In the data rows, the value 128 means zero.
Each row of this table is followed by its label. One hidden rule gives the labels. It looks at one to three of the table's principal directions, none of them among the few with the most spread.
[147 113 110 132 154 132 114 123 147 146 120 125 154 136 121 139  99 106
 131 109 137  79  92 115 121 111 119 124 109 103 129 133 114 111 141 151
 141 133 127 115 123 162 121 100 103 143 142 156] D
[147 119  98 112 127  98 152 126 113 155 153 101 112 136 119  83 205 129
 184 170  84 154 141 100  90 116 141  64 186 141 132 167 128 185 135 115
  98 175 125 128 115  99 112 134 104 136 117 170] B
[164 133 148 128 113 141 115 125 125  95 132 146 131 139 112 142 135 132
 131 125 127 138 142 112 140 156 158 141 130 146 141  99 127 125 148 117
 140 111 131 136 140 130 106 138 138 114 119 124] B
[144 119 134  89 127  93 116  79 121  75 106 172 135 149 137 164 154 124
 120  90 143 100 147 104 143 152 172 144 102 155 145  84 147  90 122 150
 157 102 125 131 164 113 111 133 172 108 123 113] C
[196 139 168 125  87 211  73 163 128 100 145 117 174 139  69 163 112 158
 157 131  81 141 116  81 137 187 157 140 166 136 146 121 124 122 195  95
 163 134 135 144 142 166  83 120  98 104 112 171] F
[126 111 111 166 168 124 106 118 137  85  96 162 142 132 156 117 120 116
  86  94 199  89 106 139 163 119 111 158 113 130 124 149 148  74 124 154
 148  99 123 109 161 139 120 105 129 148 146 163] A
[ 95 126 138 114  92 126 161 125 142 190 114 115 127 128  94 150  89 148
 111 129 117  89 137 171 124 119  98 139 135  70  92 139 132 143  89 126
 103 156 126 109  58 123 172 166 122 125 123 118] C
[116 112 132 160 146 142 130 113 147 124 111 191 152 151 104 124 133 101
 118 100 185 118 101 125 165 124  84 159 123 172 117 122 166  80 117 149
 144 116 109  81 177 137 139  93 138 164 155 175] D
[ 86 152 141 115 114 192 172 152 126 155 119 113 136 132 125 114  88 182
  76 126 106  93 121 139  85 167  63 113 156  81 119 181 110 127 151  71
 146 189  90 137 115 103 137 159  78 109 137 176] B
[ 88 153 159 109 106 129 190 137 115 137 153 116 112 115 162 147 126 184
  81 133  97 144 167 141  96 179 112 117 136 112 135 119 136 121 110  79
 149 160 115 144 135 100 142 168 138 100 108  72] E
[121 132 105  95  83 132 116 139 127 173 156  96 111 117 118 105 163 133
 164 180  76 159 135 144 117  81 145 107 171 112 105 180 141 190  85 118
  40 179 164 113  67 109 146 141 111 136 128 138] C
[ 84 133 166 147  82 204 176 159 122 111  88 110  99 110 137 111  99 212
  62 117 121 115 154 175 114 214  70 143 180  75 107 152 192 127 165  92
 168 135 119 111  98 104 157 188 115  79 128 111] A
[135 153 137 185 141 166  62 224 130 149 145  82 111  77 146  99 110  95
 193 145 109 188  90 146 120  77 111 127  78 145 151 122  98 158 146 141
 134  89 158 166 114 157 157  81 107 139 153 100] B
[126 110 140 123 164  63 126  89 117  81  86 150 110 109 196 178 133 152
  78  69 167  91 160 147 141 149 166 160  62 123 147  62 148  80 100 161
 156  64 126 143 151 115 114 153 192  87 117  28] C
[123 105 152 172 157 116 131 141 132 124 136 113 123 126 146 129 113 126
 135 151 140 182 131 131 148 128 126 135 130 129 132  94 117 115 132 142
 150 108 121 129 165 169 134 134 132 129 123  82] C
[164 154 124 130 158 149 141 129 134 137 153 138 152 159 126 126 129 117
 138 138 118 109 128  89 108 149 131 103 134 123 154 158  69 130 160  82
 120 169  94 139 146 134  78 129  98 131 125 187] B
[ 85 116 124 129 129  85 130 154 129 194 157  84 115 113 136  86 133  96
 156 193  77 187 144 151 113  39 104  86 136 131 123 156 106 196  73 138
  72 137 136  97  91 124 198 140 126 131 138 121] E
[132 151 107 128 110 155  72 159 123 101 123 124 124  99 111 101 129  86
 166 105 135 138  81 122 132 102 131 144  93 176 129 127 127 138 157 152
 141  96 149 163 126 122 126  65 119 146 144 149] C
[101 118 159  50  98  86 214  48 139 147 116 134 128 143 115 203 123 168
 100  81  87  61 167 107 102 203 149 133 132  84 126  63 162 108 104 123
 165 174  94 115 123 118 121 183 154  75  97  60] B
[194 144  99 115 158 141  85  92 122  64 160 182 145 142 129 138 153  56
 148  94 163 132  95  61 135 137 184 147  79 200 169  80  97 103 171 129
 130  88 134 150 199 145  42  46 143 150 136 137] C
[142 139  76 186 151 142 113 170 151 189 198 139 145 130  94  70 153  35
 221 179 155 205  63 116 160  37  98  98 137 190 111 169 131 145 119 164
  69 130 162  93 141 173 141  12 133 251 155 178] C
[109  94 102  97 122 115  86 150  88 140 121  65  82  74 177  79 157 147
 116 160  73 160 146 162  76  71 139  97 140 103 134 154 130 213 107 130
  56 108 166 124  63  91 149 148 106  68 140  81] C
[164 126 142 197 191 145 130 153 144 118 128 137 135 121 152 119 115 129
 123 111 156 126 108 109 131 136 114 113 118 143 157 105 145 101 165 130
 182 105 127 120 175 160 109 106 126 149 137 118] D
[157  93 101 184 185 147  77 174 136 154 139 123 167 144 127  94 116  86
 154 152 153 138  71 115 118  66  85  96 129 135 138 165 104 115 150 151
 143 123 138 107 157 176 143  67  73 182 164 204] E
[161 119 113  37  79  85 133 101 108 129 132  98 130 114 139 159 181 182
 127 103  53  71 157 104  79 150 200  92 151 102 133 132 156 159 114 121
 109 174 140 145  78  83  92 162 135  78  93  98] B
[146 148 156  84 123 149 209  77 139 144 145 163 142 175 108 168 121 152
 124  93 113  70 136  71  99 198 151 112 152  93 148  82 114 105 145  78
 166 210  71 145 172 124  71 168 132 118 110 103] B
[108 137 147 156 136 159 113 157 129 100 112 119 118 109 134 122  75 129
 109 122 148 143 117 152 143 148 104 156 103 120 128 114 114 111 160 137
 162  89 129 144 123 153 144 114 117 112 136 110] B
[130 177 148 115 103 212 168 113 128 121 163 200 158 206  46 114 108 101
 139 156 142 152 123  77 142 162  97 113 167 166 140 134  93 111 171  68
 152 157  96 125 193 119 124 116 140 178 143 221] B
[121  78 131 111 116 150 115 105 142 129  80 123 157 128 107 166  92 151
  84  70 144  50  81 133 119 156 105 179 120  75 103 110 140  87 135 149
 164 143 102 120 128 152 116 132  75 100 140 144] B
[ 90 100 133  97 157 101 132  74 132 112  80 154 153 153 131 162  82 124
  69  82 164  67 110 124 131 130 109 161  84 112 122  98  94  74 117 150
 168 122  80 134 168 130 132 143 122 108 141 143] B
[132 134 139 128 135 110 183 120 136 186 168 113 125 144 124 126 153 130
 165 164  88 158 156 107 114 129 139  92 166 120 132 129 110 166 112  97
  88 183 100 117 131 130 110 163 137 131 107 105] C
[140 148 137 108 133 139 105 124 122  94 122 135 132 132 132 147  95 126
 118 112 133 128 116 111 130 135 156 138  85 142 144  87  84 110 157 128
 157 105 122 178 155 129 108 124 142 120 128 107] C
[117 138 154 113 104 180 107 144 103  68 112 122 124 111 138 137 111 185
  66 126 112 139 153 140 119 196 113 149 141 128 138 140 146 115 165  94
 156 100 141 133 122 113 129 140 108  69 126 141] B
[121 134 113 115  78 127 218  97 134 151 118 163 112 174  96  92 185 151
 134 134 134  85 165 134 122 162 113  95 215 110  93 182 193 150 120 103
 109 200 107  86  98  69 136 184 145 154 115 179] B
[123 128  96 110 120 121 131 110 147 156 125 109 147 136 104 129 121 121
 124 143 115  96 106 126 123 101 111 114 140 114 103 177 133 132 117 137
 116 156 144 107 102 130 145 119 100 161 133 204] B
[152 117 128 178 147 160 126 152 155 168 106 109 141 133 100 106 108 143
 125 135 135  91  92 132 122 102  89 118 152  96 116 163 127 139 140 117
 142 157 121 113 116 139 134 148  73 157 146 201] E
[166 118 140  73 106 114 109 106 106  85 133 121 119  92 153 177 152 146
 110  69  93  93 148 107  91 192 192 160  92 120 161  63 129 133 142 119
 131 106 127 154 111 122  63 125 127  39 105  43] F
[108 140 129 119  51 158 135 162 150 179 112  64 114  98 102 141 105 180
 147 143  86 107 128 185 139 142 126 150 168  48  67 183 160 161 112 132
  80 181 151 130  15 135 151 171 102 117 107 118] C
[ 71 122 160  99 101 141 188  99 119 141 114 129 130 150 107 155 108 164
  98 123 113 129 149 125 111 184  94 134 157 112 115 104 135 113 130 100
 169 156  90 129 159 113 149 174 132 104 115 111] A
[ 69 128 125 122 110 127 159 126 118 161 126  80  85 105 141 102 124 142
 130 175  92 178 165 166 119 120 109 113 168 105 103 155 147 187 111 118
  74 135 144 106  81 113 165 168 136 106 117  86] B
[142 115 109 118 174 114  61 135 132 128 150 112 162 124 138 128 122  86
 150 146 111 154  88  95 126  75 139 122  95 160 146 139  70 124 129 147
 110 127 128 137 157 166 110  73  86 133 145 175] C
[160 142 102  80 133 109 163  58 129 119 142 153 121 163 123 137 150 113
 138 115 135  82 133  83 118 138 191 114 145 108 136 116 100 136 127 104
 104 182 111 153 145 110  59 150 135 139 110 124] C
[110  96 146 189 171 147  93 195 115 154 117  66  92  69 169  83 123 131
 156 140 106 187 105 147  94  89  92 112 121 125 150 101 133 171 143 139
 147  93 139 137 136 147 156 121  92 101 151  60] E
[103 103 159  59  98 106 169  42 123  93  65 190 146 168 125 214 108 167
  47  41 160  24 162 134 132 209 139 188  95  87 121  64 146  56 107 133
 173 119  76 122 150  99 117 191 175  66 119  88] C
[164 114 121  83 141  65 111  76 126  92 125 102 120  92 175 186 151 146
 122  81 102  89 148 103 127 158 223 150 101 111 144  81 138 123 115 148
 112 121 136 150 118 140  51 138 148  68  88  37] E
[132 135  91 117 130  71  99 125 131 129 132 123 133 131 141 126 143  83
 163 140 136 126 136 141 148  82 157 124  99 140 116 161 104 136 103 166
  83 116 143 132  92 129 137 108 149 147 120 145] F
[ 92 101 132 129 162  63 140  68 146 113  53 176 122 143 130 161  86  80
 102  48 211  58 100 146 156 101 116 182  27 130 120  34 112  67 101 202
 193  66  90 144 168 128 160 132 176 138 152  84] D
[ 36 136 124 151 170  91 143 143 108 132 125  89  84  87 200 119  81 113
 105 156 144 205 156 185 130 112  90 130  80 132 122 118 104 130 115 151
 117  67 139 142 125 139 182 118 162 114 124  31] E
[125  86 141 190 193 147 119 132 136 125 120 162 150 142 142 109 122 103
 112 112 178 140 100 114 139 124  81 145 131 150 141 114 133  92 137 132
 152 117  93  88 203 165 117 102 101 136 155 146] E
[107 147 108  81 119  93 173  85 115 121 135 130 105 138 146 140 144 136
 119 134 126 125 157 128 115 152 153 116 126 122 121 126 115 131 119 119
 110 148 124 153 120  99 114 147 152 125 107 101] D
[154 169 109 127 124  75  98 148 119 129 170 106 101 104 155 126 159 102
 187 170 110 193 157 137 150  76 201 109  99 165 135 127  99 169  99 139
  63 105 173 170  96 119 120 119 182 152 101  69] A
[131 146  97 175 142  78  63 199 124 131 153  85 104  86 182  80 152  92
 180 188 126 212 136 175 158  36 153 110  98 165 119 179 105 169  97 167
  58  91 178 149  82 132 162 101 146 160 125 110] D
[196 160 148  73  60 139 106 152 126 125 166  74 147  99 109 187 143 180
 164 119  35 114 143  96 111 185 214 128 134 104 140 116 113 155 151 102
 117 160 141 180  74 136  63 142 126  78  79  92] C
[154 152 123  90 102 119 188  62 139 135 168 169 124 164  96 153 167 125
 138 137 125 124 150  90 137 157 173 124 163 141 124 107 146 130 107  94
  98 180 128 118 147 112  85 145 157 160 105 124] B
[ 95  87 109 169 193  72  95 120 121  69  91 161 140 118 196 116 126 115
  67 104 206 124 128 157 172  97 102 145  95 160 127 143 168  58 102 190
 156  54 138  89 173 139 159  89 162 139 145 130] F
[120 136 152  83 149 157 173  55 119  58  98 182 147 154 155 197  80 180
  10  47 171  41 138 100 112 245 132 175 102  99 147  79 115  39 164  82
 197 138  76 153 195 119  57 154 126  75 116 104] E
[ 89 141 110 106 146  75 170  90 149 173 139 117 114 134 134 127  96  91
 116 145 131 122 118 139 124  72 125 127  82 109 112 114  62 143  82 137
  95 154 105 146 118 125 147 146 130 152 133 115] A
Which label does each new row get?
[128 161 115 122 118 163 139 115 153 147 118 152 152 167  79 128  94 120
 124 131 153  82  92 122 146 111 106 134 128 111 106 167  94 107 129 114
 131 169 112 141 129 123 132 131 110 183 144 223] >> B
[209 134 124 126 102 139 100 116 138 104 123 172 149 147  92 152 152 126
 141  90 153  58 127 113 154 141 182 152 133 119 133 127 146 116 128 125
 115 129 142 124 102 124  79 127 140 138 119 156] >> C
[136 127 135 146 155 149  76 151 134 126 132 121 158 123 140 147 112 123
 136 129 127 141 107 120 146 118 124 148 109 132 140 143 101 104 129 129
 120 120 124 131 152 163 112 103 110 123 138 152] >> D
[ 65 141 132 116 101  95 164 130 113 138 139  87  85 103 144 120 124 147
 119 183  99 204 178 172 129 132 115 115 139 134 104 133 140 162 108 130
 104 107 155 127  88 111 185 154 158 115 106  75] >> D
[192 144 100  74 107 127 108  75 144 121 127 152 147 158  91 153 148 113
 140 109 120  45 120  92 130 123 193 138 132 105 129 148 106 138 119 111
  84 176 132 135  96 114  67 141 107 132 122 194] >> A
[138 117 138 121 122 141 116 133 145 167 138 124 152 128  99 154 118 122
 153 116 110 113 102 117 127 122 125 143 125 115 121 117 121 125 117 133
 116 160 118 120 118 157 119 113 101 127 132 133] >> E
[108 125 110 155 156 120  59 181 109 115 144  94 104  65 187  92 135  92
 144 139 126 192 111 154 123  75 125 138  84 162 143 136 117 153 118 152
  92  78 161 140 119 141 140  69 115 113 145  80] >> A
[147 145 146 108  91 163 153 125 157 170 137 127 158 145  59 161 108 127
 162 101  98  85  89  91 111 153 121 131 132 119 121 101 126 122 147 115
 171 184 106 141 132 142 118 123 101 148 125 159] >> F
[186 125  94  83  64  66  57  99 121  62 136 132 124  96 121 149 199 110
 153 109 120 118 147 127 173 108 239 165 125 170 114 129 184 146  89 169
  71  94 195 128  75 108  92 104 168 120  95 112] >> C
[ 99 132 132 111 140  99 204  80 158 212 125 121 125 153 106 153 108 132
 145 133 112  95 137 124 121 117 119 108 145  87 104 118 122 141  92 122
 106 198  97 113 115 130 135 179 138 149 114 108] >> B
[200 151 122 110  74 128 129 126 136 155 173 130 142 166  64 113 204 103
 231 167  76 146 146  78 140 118 194  98 193 150 129 158 115 191 128  99
  67 189 120 130 111 112  81 152 138 153 102 186] >> E
[107 148 122 112 107 122 149 137 124 165 158 104 105 127 109 108 145 107
 193 173  89 187 136 123 120 106 131  92 145 144 123 127 124 172 124 132
 107 142 144 136 113 124 157 120 146 150 124 110] >> C
[137  94 160  91 130  94 164  72 123 100 106 200 167 162 144 202 147 172
  49  58 146  51 169 111 117 199 129 142 116 135 146  80 186  51 105 123
 183 124  99  83 172 107 119 154 168  87 118 106] >> B
[127 130 150  77 114  91 153  79 127 146 136 121 124 142 110 179 128 127
 153 133  82 131 168 104 125 145 173 122 124 119 139  75 116 146 109 126
 119 131 123 129 124 131 123 165 168  96 102  73] >> E
[131 116 134 122 100 188 129 138 120  98 112 134 149 130 125 124 125 190
  70 108 129  85 129 134 123 190 106 141 188  92 115 182 173 105 155  97
 138 158 120 103 116 120 105 140  91  97 126 175] >> E
[174 170 125 121 117 142  96 161 121 133 166 126 135 126 117 142 119 118
 172 141 115 142 129 120 132 118 174 117 109 132 142 129  81 143 141 114
  97 130 150 174  97 137  99 105 141 143 112 108] >> C
[100 125 136  99  49 155 154 125 124 138 134 126 103 118  83 106 167 158
 141 147  94 157 142 143 129 150 118 133 200 137  92 143 209 164 111 118
 102 169 151  96  88  98 157 143 119 121 122 131] >> F
[ 95 157 110 140 106 133 154 156 130 207 167  65 109 114 110 100 130 141
 160 215  80 189 145 156 119  83 104  88 186 108  95 205 115 198  95  90
  54 180 158 125  73 116 164 155 107 168 110 154] >> C
[110 138  85 162 107 141 151 136 142 185 171 173 143 171  66  63 166  71
 155 202 161 192 108 139 158  43  64  94 181 198  85 204 160 151  89 125
  65 147 157  60 137 106 191  84 142 254 156 246] >> B
[111 138 125 116 115 140 167 104 124 120 134 146 139 152 129 125 143 160
  85 143 130 123 157 124 130 163 113 120 179 129 114 179 147 118 122  86
 111 167 113 104 143 101 116 157 129 131 114 176] >> F
